Each path below is one point turned by a fixed rotation once a step. After each direction that follows a path, write how fast that rotation turns it, in degrees each step (0 if it stays still).
Each turn is a multiple of 5 degrees from 10 to 175, or 0.
Each row of a path follows its step; steps can be skipped.
Rotation 1:
step 6: [  1  -3  -8 -21  -2   2  -3  -9  -5  23   3  17  -5  -8  -1  16 -10 -10
  -5  -2  11 -19  -8  -1   1  -1 -21   1 -25  -9 -10   0  -7  11  -1  -6
   0   0   0   4  -5 -19   7  -5  -9   9   2   4 -13 -13   6  10   2  -4
  -6   7 -21  10  -8 -30  10  -3  -4  -9]
step 14: [-17  -8  10  -1 -13   4  11  -2  24  -6   8 -17  -3   4   3  17  15  -3
   2  13  -9 -17   2  -9  -4  -6  -9  -8 -15  -3  -7  -1   0   3  -6   9
  -2 -10   0 -10 -22 -21   0   0 -17  11   8  -3 -12  -4   8 -15  10 -10
 -21   8   6  16  -3  -9 -14   4  -4   1]
step 16: [ -6  12  -7  -2  -9   5 -22  10   1   2 -12   1  -8 -35  -8   6   0 -10
   2  -7 -10  -7  -3  -3  12 -24  -2  -2 -20   8  -4  16  -9  -3  11  -2
 -10   2   2  -2   6  -9 -17  -9   1  17   0  18   5  -1 -19  -2   0   4
 -10 -21  -1  -1  -6 -13  -5   4  -9 -10]
step 17: [  0  32 -11  -2  -4   2   1  -4  13  -1  17   5  -8   2 -10  17  -1  -4
  -7  11   2   9  -1   8  -9  -7 -12  -4  -9 -15  -7   4  -1  17   0  -6
   7 -15  -1 -19  -2   7   6   6  -7  -8 -13   6  11 -11 -12  -9  14   7
  15 -18  -2   6   6 -26  14  -9   6  -3]
step 20: [ 14   5  10  22   0   8   9  14   8 -12 -11  -1   8  15   2  -2   2  -3
 -17   7  -5 -17 -12  -7  -5   8  -5   8   3  -9   2  -1   7   2 -14  14
  -5  14  11  -2  -7  -5  -2   7  -8   3  -7   2   5  -2  -7 -14  22  -4
 -19  21 -19   9 -10 -10  28  -7   2   6]
step 22: [  7   6  -3  -5 -30   9 -17   5  10 -18   3  18  12  -7   0   7   7 -11
 -19  -1   3   4   4   3  -1  -9   4  -8  -3 -11 -18  16  -1   7  -6  11
   7  -7   2 -29  -7  -5 -16   0  -9  11   9  -5 -19 -11 -14   9   8  -7
   3   8  -1  -9   1  -1  -8   6  14 -12]
step 26: [ -6  14  -9   0  15   0   5  11  15   5  11   0   1  -3  -1  10   4  19
  16   3  -1 -25   1  -2  17   6  -6  -1   2  -7  -9  -2   3  -2 -15 -14
  -3  24   7  13  -1 -22  -8   2 -14   6   1   7  -1   5  -7   4  17   7
 -16 -20  -6  20  -3 -17   7   5  -4  -8]
step 30: [  0   9   2  -2 -20  10 -14   1  31 -21  -4   2  -1  -9  -2   7  -6  -8
  -8   7   4   7  -3   8 -13  15   5   5   8  -7  13 -15   5  17   5   3
 -12 -16  10 -15   7   5   5   0   0  -4   8  15   5  -1 -15 -26   6   7
  -2   9  -8  -7  -8 -15  -2   8  -7  13]
step 35: [ -7   4  -2  10 -17   3 -27  11  10 -19  10  -2  17  -7 -13  17   8  -4
   1  -8  16  -3  11   2   1  -4  -3 -17  -9  -2  15  14   7   6  -6   3
   3  -5   8 -13  -2 -13  12  -5  -5  11  -4   7  16  -7  -9  -1  -3  -4
   0 -28   8  -1 -16  -3  -9 -10  -5 -14]
Speeds:
[ 3 -5  0 -2 -7 -2  1 -1 -1  2  0  1 -4 -4 -4  2 -2 -1  0 -5  2  2  0  4
  0 -1 -3  0  4 -3  2  0  0  8 -5  0  1 -1  0  0  2 -3  5  0  0 -2 -4  2
  3 -2  3 -3 -6  1  7 -2 -2 -3 -1 -2  1  4 -1 -1]  60
[ -2   1   2   1  -2   5  -5  -4 -10   2  -5   5  -3   4  -4  -2  -3  -1
  -1   2  -2  -2   1   1  -2   2   0   0   0  -3   0  -4  -4  -1  -1   6
  -1   1   1   0  -6   2  -1   4   2   2  -1   3   0   0   0   1   0   1
  -3   1  -6  -5   1   1   2   2   2  -2]  155
[-3  3 -2  4 -3 -1 -8  0 -1  0 -5 -1  6 -6 -2 -3  2  0  3  3  0  3  2  0
 -3  1  0 -2  5  3  0  1 -2  3  0 -2  3 -1 -2  5  5 -2  1 -1  3  1 -2 -1
 -1  3  1  1  1  4 -5  2  5 -4 -4  0 -4  1 -1  1]  130
[ 1  3 -3  2  1 -4 -4  4 -2  5  7  2  6  6  3  1  1 -4  1  0  2 -5 -3  1
 -2  2  3 -4  1 -4  1 -3  2  3 -4 -5  0  0  2 -3  3  4 -2  1 -2  6 -1 -1
 -4 -2  2  3 -2  1  2 -1 -4 -2 -1 -1  0 -2 -2 -1]  160
[ 0  1  1  0  5 -3 -3  0 -3  2  0  0 -1  2 -4 -1 -2  2  2  2  8  0 -4  0
 -1  1  1  1 -3  2 -2  3  4  1  1  6  5 -9 -1  1  0  2  6  3 -1 -1 -3  3
  1 -5  1  2 -2  3 -1 -3  5  2  4  3  2 -2  0  2]  175
[ 0 -3  6  2  3  4 -4  2  2 -1  2 -5 -2  2 -6 -1 -4  0 -1  4  1 -8  2  4
 -2 -3 -3  4  4  3 -1 -1 -1  2 -1  2 -1  4 -1 -1  1 -2 -4 -4 -1 -1  2 -6
 -3 -2 -1 -2 -3  5  2 -2  0 -1  0  0 -1 -2 -1  4]  65
